In the rows, zero is written as 128.
Z: 3 groups of rows, each row roughly a mix of its group's hidden directions
Z (82 x 17)
[[126 120 145 172 155 112 171  83 120 148 169 155 131 102  87  91 124]
 [154  63 139 147 125 104 167 121 174 101  79 128 118 113 125 104 137]
 [ 98 162 132 150 137 134 141 116  62  78 163 167 129 152 119 120 149]
 [ 95 126 125 136 180 121 145 145 174 127 163 141 162  88 117  81 105]
 [109 111 135 161 155 127 196 122 157 115 159 137 129  84  86 101 125]
 [130 106  91 119 125 152 132 144 182  74  87 145 117 124 171 115 159]
 [135 168 120 116  91 149  99 118  65 127 127 128 105 171 142 174 148]
 [149 160 111 129 110 131  89 119 105  93  92 142 108 193 157 148 157]
 [117 161  84 106 123 164 133 143 188 173 154 109 124  98 132 156 114]
 [167 109 144 174 159 118 152  73 148 157 126 134  98 111  88 109 145]
 [145 122 124 122 116 144  85 116  73  89  98 155 104 166 168 122 160]
 [171 128 145 163 109  98 152  85  94 118 104 136  90 171 100 155 135]
 [149 120 156 151 100 118 148 105  59  94 109 132  94 164 108 150 148]
 [126  92 152 171 157 115 179 103 124  94 136 154 121 104  96  86 144]
 [119  98 121 155 149 130 190 135 189  91 124 136 123  94 109 100 137]
 [143  78 139 158 148 120 150  99 130  77  99 165 113 121 134  85 164]
 [ 87 104 139 113 162 120 117 156 137 121 154 142 180  91 143  71 109]
 [154  84 152 152 137 104 123 105 106  78  81 153 117 151 138  95 159]
 [102 142  96  94 122 179  92 168 157 105 117 119 137 120 172 127 166]
 [147  78 161 170 153  96 165 103 133  99 108 142 121 118  99  88 139]
 [123 164  86 107 123 165 127 136 183 181 154 109 121 102 131 159 115]
 [ 89 157 146 153 159 123 143 121  75 105 183 156 148 129 100 102 127]
 [160 122 128 121  89 135 119 130 107  96  74 112  89 168 141 174 156]
 [115 154 114 166 151 166 152 105 114  80 149 159  99 130 112 113 182]
 [ 97  91 151 140 160 117 160 131 139 130 160 140 162  75 109  74 117]
 [122 114 114 100 114 172  85 147 105  87 100 137 116 134 179 120 174]
 [144 116 126 147  98 130 150 107  93  65  93 152  97 163 139 139 168]
 [143 150  87  99  89 160  95 132 134 123  99 127 104 156 175 170 151]
 [135  90 150 117 118 122 168 139 141 173 139  90 119  78  95 153  88]
 [ 96 159 101 136 126 148 128 116 101  71 144 178 139 149 158 112 171]
 [115 128 165 127 142 105 112 121 110 197 165 104 169 104  98 111 104]
 [ 97 171  78 114 127 162 109 132 134  91 143 167 139 141 175 125 159]
 [ 87 137 117 109 156 136 122 159 169 155 169 123 174  85 133  98 103]
 [117 108 136 171 158 134 181 103 129  87 145 159 115 103  99  91 157]
 [144 111 166 160 148  91 162 106 135 172 145 109 130 108  70 118  99]
 [142 102 129 154 108 122 163 108 110  58  92 157 103 152 135 123 166]
 [163 116 120 100 116 134 109 150 173 174  98  83 103 120 131 166  94]
 [125 154  91  85 101 148  95 168 170 142 109 101 135 141 165 163 116]
 [119 143 115  92 124 134 118 162 163 185 150  92 140 101 127 159  78]
 [ 98 141  92 136 137 145 138 123 142  65 133 180 142 133 164  98 167]
 [105 131  99 109 158 136 117 149 201 150 144 131 163  90 150  99 113]
 [ 97  84 153 131 156 114 157 141 140 130 154 132 164  73 113  79 110]
 [132 113 165 118 111  91  92 138  60 103  99 127 147 174 143 125 120]
 [126 184 112  99 107 142  87 149 124 175 141  94 132 152 133 175 109]
 [136 112 131 107 143 120 112 145 187 193 129  92 147  92 123 123  92]
 [150 137 130 147 121 117 105 101  84  81  97 161 111 186 147 122 160]
 [166  76 170 135 120  96 142 123 141 168  98  87 118 113  95 132 104]
 [113 137 117  86 118 127 115 183 175 150 121  83 151 116 137 163  91]
 [138 107 110 142 103 134 149 111 130  61  86 161 108 151 158 124 174]
 [141  87 159 171 129 110 177  93 104  91 113 145 112 125  99 106 160]
 [144 164 107  91 108 154  84 145 127 172 127  97 108 143 144 181 110]
 [160 116 144 168 116 118 151  80  87  98 106 151  90 158 111 129 164]
 [127 163 114 106 127 115 119 149 162 187 151  98 142 124 117 163  70]
 [101 103 176 145 136  88 164 139  79 101 148 132 157 122  95 104 102]
 [121 167  76 109 110 167 107 136 131  91 120 153 110 155 175 153 155]
 [109 107 136 125 142 135 166 136 159 173 167 108 141  63  97 119 101]
 [126 118 102 144 123 139 156 123 138  48 101 169 108 144 153 117 165]
 [121  90 153 139 146 108 165 102 116 167 167 141 142  74 102 104  98]
 [142 109 130  83 104 137  73 156  88 116  92 120 115 150 175 150 116]
 [121 114 121 146 129 169 130 109 113  77 116 155 111 125 145  96 203]
 [119 163  91  89 135 155  86 156 172 172 143 111 138 116 155 146 105]
 [108 176 111  87 102 143  92 157 111 166 153 104 144 140 144 169 101]
 [150 106 132 150 139 104 164 145 208 116  90  98 122 126  99 121 120]
 [134  93 142 147 112 146 193 122 154 127 120  98 102  85  89 146 156]
 [160  94 158 167 116 112 172  83  91 116 114 138  91 131  93 131 144]
 [164 160 124 152 130 141  93 103 115 109  93 128  91 184 127 138 177]
 [152 140 114 143 127 147  99 112 119  80  87 145  97 173 151 125 184]
 [158 133 135 154 106 117 181 104 145 153 122  98  93 128  78 177 125]
 [169  84 161 171 152  94 146  89 137 121  95 134 110 131  99  97 142]
 [164 109 156 155 104  89 172 108 117 115  93 111  99 153  90 165 125]
 [109 102 158 103 110 101 102 141  50 107 126 145 160 142 157 117 109]
 [139 104 149 161 135 112 134  94  81  77 110 168 119 152 130  91 163]
 [162 100 150 137 110 113 115 101  61  97  93 149  96 165 139 132 139]
 [106 147  75 103 144 156 111 152 196 120 133 145 144 111 172 116 129]
 [ 96 173  82  88 106 172 108 162 139 130 150 124 135 126 163 159 126]
 [105 179  89 100 116 166 123 154 158 165 164 107 132 114 133 165 112]
 [119 174 101 123 127 149 145 152 189 165 151  90 125 116 102 161 109]
 [114 137 124 134 153 138 143 111 139 190 189 135 139  81 105 108  96]
 [117 128 152 143 145 118 155 101  99 180 186 130 136  91  86 122 101]
 [138  78 175 162 145  86 155 107  96  99 115 145 132 127 103  89 129]
 [ 99  95 126  84 129 163 120 175 151 146 139 100 144  67 146 122 116]
 [134 104 180 145 149  94 144 124 111 170 147 100 139 106  74 115  92]]
one row of each group, then the others: which group is each in?
[104 167  94  86 101 162  88 160 111 112 131 129 135 150 174 156 136]  D
[125 149 113 131  91 144 118 104  75  88 117 157 118 168 157 143 178]  G
[149 152 114 121 114 133  75 118  87 102 100 150 110 187 166 139 146]  E

[104 187  98  96 127 159  79 141 120 164 165 126 145 134 152 149 123]  G
[158 148 134 116  93 139 106 126  79 145 112 101  86 164 122 187 122]  G
[161 136 124 140 106 135 107  98  81  97  95 148  88 179 144 145 163]  E
[148 106 163 178 159 104 165  86 121 138 138 134 114 115  74 101 134]  D
[162 139 119 118  87 143 138 128 136 149 101  88  83 142 116 199 129]  E
[107 121 169 137 146 100 123 114 107 181 167 117 177 103  98  95 115]  G
